Some points, each followed by its number:
<-1.30 1.11 0.76 -0.73 -1.47 -1.78 0.01 -0.47 0.26 0.61 -0.82 0.83> 0
<0.30 -0.45 -0.33 0.36 -0.10 0.34 0.00 -0.79 -0.21 0.60 -0.56 -0.26> 1
<0.38 0.12 -1.19 0.61 -0.55 0.20 0.10 0.08 -0.97 1.30 -1.15 -0.29> 2
<-0.09 1.16 0.75 0.39 -0.07 0.58 -0.26 -2.20 -0.60 -0.15 1.16 -0.74> 3
<-1.31 0.44 1.22 -0.27 0.14 -1.06 0.35 -0.78 1.35 0.04 -0.42 1.19> 4
<-0.52 0.35 0.44 1.29 0.20 0.48 -0.29 0.47 0.09 -0.23 0.17 1.95> 5
<-0.27 0.71 0.05 0.30 0.51 -0.22 -0.20 1.34 0.05 -0.72 -0.70 1.55> 6
<-0.28 0.16 -0.44 0.18 0.94 -0.07 -0.31 0.96 0.68 -1.07 0.07 0.38> 7
<-0.42 0.23 0.19 1.23 -0.17 0.78 -0.79 -0.59 0.01 0.61 0.39 -0.59> 8
<0.34 -0.96 -0.30 0.57 -0.33 0.22 0.09 -1.06 0.10 0.62 -0.59 -0.55> 9
<-0.41 -0.07 -2.03 -0.34 1.37 0.60 -1.41 0.09 -2.59 0.86 -1.12 -1.79> 10
<0.04 -2.34 -3.59 -1.15 1.57 0.09 -1.13 1.19 1.38 -0.22 2.21 -0.85> 11
<-1.97 -0.46 0.85 -1.28 0.34 -1.91 -0.80 1.21 1.56 -1.81 0.72 0.65> 12
<-0.02 0.65 -0.12 -0.46 -0.30 0.31 0.79 -1.17 -0.71 -0.08 0.12 -0.55> 13
<2.72 -1.10 -0.21 2.13 -0.32 1.85 -0.96 -2.37 -0.31 0.06 -0.67 1.08> 14
<0.26 -0.04 -0.70 0.10 0.59 -0.68 -1.89 0.59 0.66 -0.61 -1.22 1.08> 15
<-0.15 -2.06 -2.06 -0.03 0.57 -0.17 -0.87 1.00 2.07 -0.54 0.36 0.56> 16
<-0.32 -0.52 -1.95 -0.21 0.17 0.00 -1.53 0.29 1.26 -1.21 0.72 0.72> 17
<-0.01 -0.61 0.68 0.31 -0.54 0.42 -0.34 -0.15 -0.33 0.18 -1.16 -0.01> 18
<0.84 -1.18 0.15 0.00 -0.30 -0.35 0.79 0.41 -0.96 1.52 -0.63 -1.10> 19
<-0.25 -0.33 -0.57 -0.68 0.29 -0.17 -0.81 0.21 0.64 -0.92 0.23 -0.27> 20
<1.04 0.39 1.39 -0.65 -0.87 -0.06 1.77 0.77 0.50 0.14 -0.14 0.50> 21
Which point above is nearest to each new point by angle? Its number follows each.
<-0.36 0.95 -0.41 0.85 -0.88 0.29 -0.68 -0.28 -0.42 0.89 -1.52 0.34> --> 2
<0.17 1.76 1.62 1.44 0.20 1.36 -0.47 -3.27 -1.34 -0.99 2.35 0.33> --> 3
<-0.06 0.74 -0.19 -0.05 0.35 0.13 -0.40 -0.16 -0.76 -0.24 -0.58 -0.22> --> 10
<-0.62 0.18 0.18 0.00 -0.48 -0.47 -0.44 0.02 -0.30 0.23 -0.24 0.92> --> 0
<2.04 -0.86 -0.24 -0.08 0.85 0.55 0.34 -0.25 0.02 -0.05 1.53 -1.15> --> 11
<-0.53 0.67 -0.32 -0.24 1.43 -0.67 0.29 0.54 1.02 -1.90 -0.95 0.13> --> 7
<0.09 1.92 2.56 -0.05 -1.58 -0.04 2.58 0.33 -1.41 0.93 -0.05 -0.46> --> 21
<0.18 0.55 -0.02 0.58 -0.64 0.25 0.23 0.30 0.97 -0.41 0.26 1.41> --> 5
<-1.09 0.94 0.78 -1.02 -1.49 -1.85 -0.02 -0.27 0.40 0.32 -0.55 1.07> --> 0
<-0.89 -0.36 -0.95 0.22 1.51 0.33 2.10 2.01 1.14 -1.39 0.71 -0.67> --> 7
<0.09 -0.35 -1.77 0.08 0.96 0.51 -0.88 0.07 -1.81 0.48 -0.62 -0.78> --> 10
<-2.17 -0.19 -0.21 -2.35 -1.05 -1.15 0.76 0.32 0.81 2.10 -2.13 -0.22> --> 0
<0.24 -1.72 2.04 0.83 1.13 0.39 2.27 1.43 0.42 -0.32 -0.57 0.97> --> 21
<-0.40 -0.06 -0.84 -0.14 0.63 0.09 -0.61 0.18 -0.97 0.33 -0.46 -0.71> --> 10
<-1.03 -0.36 0.82 -1.00 0.45 -1.93 -0.37 0.66 1.44 -1.30 0.68 0.64> --> 12
<0.59 -2.16 -0.17 -1.11 -0.48 0.35 2.35 1.98 0.82 -0.55 -0.72 1.81> --> 21
<-0.42 0.19 -0.71 0.24 1.67 -0.33 -0.52 1.00 1.80 -1.76 -0.14 1.08> --> 7
<-0.03 -0.35 -1.21 0.18 0.29 0.04 -0.95 0.20 0.69 -0.87 0.46 0.73> --> 17
<-1.51 -0.10 0.21 -1.95 -0.68 -1.09 1.28 0.34 0.29 0.98 -1.54 0.38> --> 0
<-0.37 0.07 -0.54 2.63 1.14 -0.42 -3.35 -1.56 1.77 -0.83 -2.26 -0.65> --> 15
<-0.41 0.27 0.57 1.59 -0.53 0.82 -0.76 -0.59 0.22 0.78 0.63 -0.40> --> 8
<-0.40 1.08 0.01 0.16 -0.30 0.11 -0.35 -0.57 -0.32 -0.19 0.22 0.20> --> 3
<0.22 0.94 -0.06 0.34 0.63 0.05 -0.38 0.99 0.06 -0.73 -0.82 1.60> --> 6
<-0.36 0.26 -0.39 -0.69 -0.17 -0.49 0.18 -0.49 0.40 0.41 -0.37 -0.08> --> 0
<-0.05 -0.03 0.89 -0.39 -1.20 -1.58 -1.36 -1.49 -0.37 1.95 -0.97 -0.46> --> 0
<-0.03 0.56 0.57 0.40 -0.09 0.73 -0.09 -1.21 -0.25 -0.36 0.64 -0.06> --> 3
<-0.97 0.33 0.34 2.09 -0.49 1.22 -1.09 -1.34 -0.02 1.37 0.58 -1.24> --> 8
<0.08 -0.11 -0.83 -1.04 -0.68 -0.01 1.24 -1.34 -0.21 0.48 0.49 -1.04> --> 13
<0.02 0.38 0.04 0.09 -0.21 0.03 -0.30 -0.42 -0.11 -0.02 -0.14 0.24> --> 3
<-0.19 0.10 0.34 -0.80 0.65 -1.83 1.34 0.50 1.80 -2.55 1.26 1.44> --> 12
<0.25 -0.62 1.49 0.34 -0.28 -0.10 1.01 0.08 -0.20 0.70 0.97 0.21> --> 21
<0.45 0.17 0.72 -0.03 -0.40 0.07 0.36 0.24 0.30 0.13 -0.06 0.33> --> 21
<-0.25 -0.02 0.62 -0.09 -0.70 -0.50 -0.49 0.93 -0.62 1.35 -0.21 -0.90> --> 19
